In the data rows, 128 means zero.
Here is a table of points, one per row:
[185 157 172 152 170 143 168 154 201 146 150 150 139 163 157 157 165 154 143 150 174 161 157 168 190 137 174 137 159 148 148 154 143 139 154 150 192 181 183]
[190 150 172 176 179 183 192 157 172 192 154 185 176 192 154 168 159 192 201 176 168 199 161 192 154 176 163 181 196 159 163 163 152 163 188 146 157 170 148]
[148 161 146 137 141 176 176 150 163 174 174 135 154 143 185 179 141 183 137 165 170 139 190 185 165 154 181 141 150 157 174 146 172 137 188 152 176 176 165]
[170 152 146 157 152 154 185 152 172 165 157 161 159 159 181 181 161 181 139 176 154 157 132 168 152 159 148 143 143 146 203 192 143 141 179 159 159 148 154]
[183 183 157 143 150 183 163 159 192 154 163 152 152 183 174 183 163 161 159 157 150 152 165 148 168 150 192 146 172 152 185 152 139 168 163 146 190 185 150]
[137 168 148 165 203 196 154 168 135 172 168 168 181 148 143 196 157 172 174 161 192 172 172 157 135 172 150 196 165 181 163 168 203 165 157 165 150 150 135]
[154 148 152 150 150 179 194 143 152 188 157 132 161 141 181 174 163 194 159 159 176 152 188 185 159 154 172 161 148 150 163 163 157 143 194 154 159 154 168]
[185 168 192 183 190 137 141 203 159 143 161 185 163 159 146 154 185 141 157 143 137 148 141 139 152 148 163 168 161 199 170 159 154 196 137 181 161 176 150]
[154 154 148 141 154 146 146 135 146 159 139 148 150 152 163 143 143 163 196 137 165 154 152 163 150 143 172 188 170 159 179 148 190 159 170 150 165 174 161]
[194 176 170 172 179 154 148 165 163 165 148 185 194 174 141 152 190 154 201 141 157 183 143 146 143 196 154 194 194 161 146 148 185 192 168 152 146 165 161]
[174 163 203 190 183 168 157 196 168 143 172 170 154 157 172 139 168 139 159 141 135 157 183 148 163 152 163 181 185 201 141 141 139 192 163 196 165 172 185]
[132 176 146 159 181 201 161 161 159 174 201 163 163 150 163 199 141 196 170 168 190 176 172 176 148 172 181 172 148 157 181 196 194 174 201 139 168 168 150]
[150 148 152 135 188 165 150 148 152 141 192 146 143 143 143 170 154 150 157 146 146 157 176 157 152 159 203 150 157 168 137 170 181 168 148 174 203 185 163]
[139 179 139 159 150 174 146 154 154 148 201 139 146 141 141 201 146 157 154 143 168 143 174 154 152 161 190 141 139 165 174 165 146 168 161 132 181 168 148]
[148 165 152 199 185 183 170 152 154 194 192 174 190 176 192 157 181 192 163 203 176 194 148 163 163 196 159 157 170 163 176 181 154 143 183 159 161 176 172]
[150 143 157 176 168 143 159 150 161 185 148 154 168 165 150 150 150 170 192 181 146 159 185 150 170 183 154 190 183 179 137 141 192 179 165 150 157 176 170]
[163 152 179 170 137 132 181 152 190 143 148 159 148 168 199 135 154 137 137 141 130 148 179 172 203 152 152 146 163 161 152 137 148 152 150 163 161 183 203]
[137 152 139 157 192 196 176 152 172 203 196 148 165 150 159 192 154 203 165 183 203 161 165 188 150 165 165 163 152 143 154 199 143 163 203 152 135 137 152]
[196 185 199 152 188 154 148 181 192 143 174 181 148 185 146 148 163 157 146 161 159 181 176 159 192 143 165 161 188 174 150 150 176 190 139 199 196 194 199]
[146 194 152 159 172 185 152 161 176 163 170 192 170 168 152 163 188 152 157 176 146 183 139 159 141 179 139 150 157 172 185 179 157 161 152 161 148 132 141]
[150 203 165 154 179 168 139 161 139 148 172 163 143 148 168 168 174 143 194 159 150 141 146 179 150 163 152 157 154 159 192 179 165 143 146 154 152 172 152]
[183 139 157 141 183 141 183 146 165 181 137 143 152 163 159 152 143 179 181 165 163 157 190 165 199 148 176 165 154 157 157 143 183 161 157 183 165 170 185]
[161 194 161 161 203 192 172 168 168 165 199 188 172 168 132 201 163 183 190 170 188 165 174 163 168 150 179 192 168 170 143 185 201 183 185 168 174 154 154]
[192 179 203 192 172 139 157 199 170 152 150 196 168 196 183 146 203 154 154 161 150 199 157 183 192 176 157 157 196 192 137 152 157 192 143 201 170 185 190]
[130 176 143 168 190 170 146 154 159 174 203 154 146 150 163 203 157 196 161 168 172 146 161 165 139 161 172 176 148 150 176 181 183 161 174 146 161 157 157]
[183 185 196 181 159 139 141 203 172 163 170 190 157 174 141 161 201 148 170 159 139 194 154 135 161 154 148 139 168 188 176 163 152 163 148 190 152 176 163]
[159 159 150 152 148 201 172 152 181 154 188 146 130 143 201 174 157 172 135 141 157 165 174 168 163 139 188 148 139 148 179 172 143 137 185 163 188 170 168]
[150 139 141 176 143 146 192 148 168 157 152 150 141 135 148 176 143 172 150 192 159 146 150 161 150 168 146 150 132 148 168 163 165 152 181 157 143 161 157]
[161 163 163 161 185 194 163 179 165 188 159 183 183 192 154 168 188 188 185 154 185 196 161 139 161 181 194 181 190 159 165 188 159 176 201 159 181 154 165]
[185 137 159 135 150 150 143 157 168 154 157 154 135 148 150 146 152 139 150 130 148 150 157 152 163 154 174 148 188 168 150 148 137 176 159 137 194 203 172]
[165 176 135 137 152 168 154 150 161 150 132 141 139 148 165 148 152 148 176 157 174 161 154 143 161 141 201 154 174 154 159 159 176 150 168 135 185 194 157]
[154 172 163 174 179 168 159 157 152 172 192 150 179 152 176 190 161 152 161 188 181 152 168 143 170 163 148 194 150 190 161 174 194 152 172 196 141 159 152]
[150 143 157 188 174 141 146 183 159 159 139 192 194 179 176 163 196 163 159 172 170 188 137 159 141 201 141 181 146 185 159 165 163 174 163 170 143 150 139]
[157 176 154 150 165 196 157 141 157 154 194 146 139 148 132 196 146 172 161 157 161 170 194 137 154 148 201 152 137 152 168 165 150 170 174 141 188 170 146]
[165 146 157 183 159 157 170 146 161 201 181 159 188 163 150 154 146 194 176 183 190 161 157 150 150 192 159 192 161 168 161 183 154 141 192 165 154 141 157]
[174 141 146 165 161 148 203 150 196 174 154 137 159 168 165 135 165 163 163 152 168 172 165 203 179 152 146 150 150 148 168 148 139 141 168 161 148 143 192]
[150 170 148 188 174 152 168 157 170 174 170 168 165 150 192 190 148 196 163 194 199 146 161 185 141 181 157 141 150 161 183 183 146 159 192 159 146 148 174]
[190 168 183 176 179 154 199 168 203 157 150 168 154 176 203 152 141 150 154 139 168 176 165 201 201 161 152 150 190 172 154 152 143 170 172 150 176 152 201]
[139 159 154 161 196 165 154 174 141 179 179 161 168 150 152 154 152 154 201 161 137 148 165 159 152 190 174 203 170 188 139 163 203 203 172 161 150 150 152]
[163 135 154 157 137 154 141 137 141 148 161 146 132 132 152 141 141 148 143 143 165 139 196 163 181 143 181 150 161 159 132 139 135 152 143 152 185 188 185]
[143 201 174 159 194 176 161 172 174 157 185 174 154 157 143 194 165 161 161 168 172 174 154 150 159 146 161 150 159 163 192 170 168 146 148 172 157 161 159]
[201 172 192 185 152 159 163 192 174 172 152 203 194 203 161 143 199 150 170 170 176 203 159 163 174 181 148 168 199 152 183 174 172 161 179 185 172 176 172]
[139 141 137 157 143 179 181 152 159 161 170 137 143 146 196 179 137 179 150 163 188 135 159 203 161 165 174 152 130 157 161 176 159 154 185 143 170 157 159]
[181 181 170 201 179 176 183 183 165 185 174 196 201 199 196 179 190 181 139 201 196 183 139 159 161 201 161 157 172 176 168 179 152 148 181 181 154 150 163]
[157 154 143 174 152 172 161 157 148 174 188 172 192 165 176 170 183 168 172 196 165 148 135 157 150 192 146 161 152 163 170 196 165 152 179 163 148 185 154]
[172 157 154 176 137 161 203 141 194 143 157 148 152 148 203 154 139 154 143 154 152 148 146 196 183 168 143 146 135 148 185 172 141 132 172 154 159 165 183]
[174 181 154 170 139 141 157 168 150 148 141 183 174 174 176 161 194 154 150 174 143 170 139 154 154 179 139 148 163 150 161 192 152 159 170 174 152 168 143]
[183 154 163 168 179 152 159 152 146 188 154 188 203 181 190 143 176 163 183 196 157 179 163 154 159 203 157 185 176 183 163 161 170 165 185 176 146 168 150]
[150 146 185 203 159 141 168 157 143 168 150 174 176 157 168 161 179 137 152 159 157 161 168 170 157 165 154 163 176 188 165 152 183 150 137 188 143 192 154]
[143 172 157 165 159 154 137 179 135 154 176 150 139 150 157 199 176 154 159 150 163 170 165 137 150 161 152 179 159 179 143 152 179 163 152 157 150 150 150]
[161 183 196 190 137 154 161 172 188 143 161 172 163 161 188 170 157 152 150 170 161 161 179 188 188 143 176 146 165 185 157 135 154 159 132 192 174 143 194]
[203 137 190 154 141 150 179 159 199 163 148 174 165 199 150 137 190 154 154 148 143 194 159 179 194 168 148 170 196 176 157 152 176 176 150 170 168 196 172]
[161 137 139 148 163 201 199 161 148 194 176 143 174 152 159 150 135 203 170 179 201 172 161 196 161 157 152 146 143 148 190 172 143 150 185 139 150 146 170]
[161 161 179 196 181 139 163 194 165 170 143 199 199 203 176 135 199 157 168 170 143 194 148 168 148 201 154 170 179 185 179 152 163 165 148 192 146 137 148]
[159 163 188 190 154 148 146 168 141 146 172 150 172 150 154 157 165 154 159 154 141 148 185 148 163 159 148 172 174 203 148 152 157 192 146 203 163 170 185]
[194 174 199 199 185 161 157 203 168 172 161 203 181 199 135 146 203 157 168 163 159 201 148 161 161 179 130 168 190 185 181 152 161 183 163 192 154 161 157]
[150 168 181 168 141 150 148 203 143 137 154 170 161 146 179 161 179 137 143 183 135 137 148 141 152 141 139 152 143 170 176 152 146 161 148 148 152 146 152]
[170 170 152 150 141 174 159 150 143 176 157 154 179 172 150 165 170 168 203 152 183 161 148 168 150 176 168 203 176 152 143 148 190 172 172 170 157 152 170]
[152 179 163 163 154 176 159 172 168 150 194 170 152 152 146 170 154 170 150 148 183 188 181 163 163 139 196 165 159 137 165 150 181 172 152 170 199 185 170]
[192 154 163 130 165 165 150 159 159 163 137 150 152 161 132 165 163 165 183 159 159 143 192 143 174 157 201 159 159 152 141 135 148 179 168 170 196 181 152]
[172 196 165 141 170 157 139 188 165 143 148 174 148 163 163 168 185 150 152 157 179 176 143 174 143 159 157 143 168 152 174 188 148 152 152 148 163 135 150]
[170 161 157 194 172 154 185 163 157 183 168 150 190 161 181 163 157 179 161 188 137 146 174 190 176 183 139 172 159 157 168 163 185 148 168 192 152 183 157]
These points spread out most along one direction. Take the direction at right angles to it along which they spread out most. Go by this last direction. Where along it does each point below lie, from 0 to 99? 50 is the average, and the first point above lies past it. One standard deviation of the points above along it is 16.
[168 201 172 132 183 192 154 154 185 146 190 154 150 157 150 165 163 161 163 148 176 150 157 159 161 152 179 152 150 148 176 174 148 165 148 154 179 176 159] >> 59
[150 148 154 174 161 159 161 154 150 146 150 150 141 154 150 157 139 148 150 135 172 137 203 172 190 157 165 159 148 161 154 141 139 154 159 165 188 174 185] >> 74
[181 150 174 150 150 174 150 165 146 154 174 159 150 157 150 154 154 146 192 146 137 174 176 148 161 157 161 192 194 181 130 146 172 203 143 172 170 185 168] >> 64
[170 148 157 143 154 150 163 152 157 159 159 137 150 139 165 168 150 152 163 154 139 141 203 137 192 141 185 168 161 188 135 154 168 181 159 174 176 168 174] >> 73
[139 185 137 148 188 194 163 168 152 174 196 157 188 152 185 183 157 201 143 181 199 152 139 157 135 183 148 152 152 150 190 203 170 154 194 139 137 143 139] >> 19
[203 143 185 146 150 143 154 161 159 146 146 181 159 188 141 139 179 150 170 141 157 190 154 139 148 176 150 146 203 152 161 141 135 194 135 137 161 179 154] >> 64
[185 148 161 165 139 181 174 141 146 203 154 141 192 168 176 168 148 192 179 188 192 170 157 194 148 185 152 183 170 163 181 185 179 146 196 146 143 159 148] >> 27
[157 139 161 148 137 139 185 135 190 143 152 135 135 135 201 154 150 141 132 130 148 130 176 181 190 152 168 146 157 148 176 135 157 154 148 172 168 163 170] >> 82
[148 159 168 159 168 172 159 154 172 150 168 141 139 146 146 161 135 157 139 152 159 141 190 165 183 154 203 161 172 152 146 139 183 185 163 152 203 192 163] >> 73
[174 165 159 157 181 190 154 170 176 157 143 174 170 176 159 143 157 152 203 137 199 176 179 150 170 170 185 190 192 161 170 152 199 203 161 163 170 157 165] >> 49
[172 174 185 174 137 154 201 150 192 157 154 163 165 176 199 154 161 176 154 190 165 170 152 196 196 148 152 148 150 157 183 170 161 132 170 172 157 143 194] >> 55
[163 179 168 165 146 179 159 190 170 165 159 192 174 179 179 161 185 172 176 190 168 185 141 185 143 183 159 152 170 163 192 196 154 172 161 157 148 163 168] >> 35
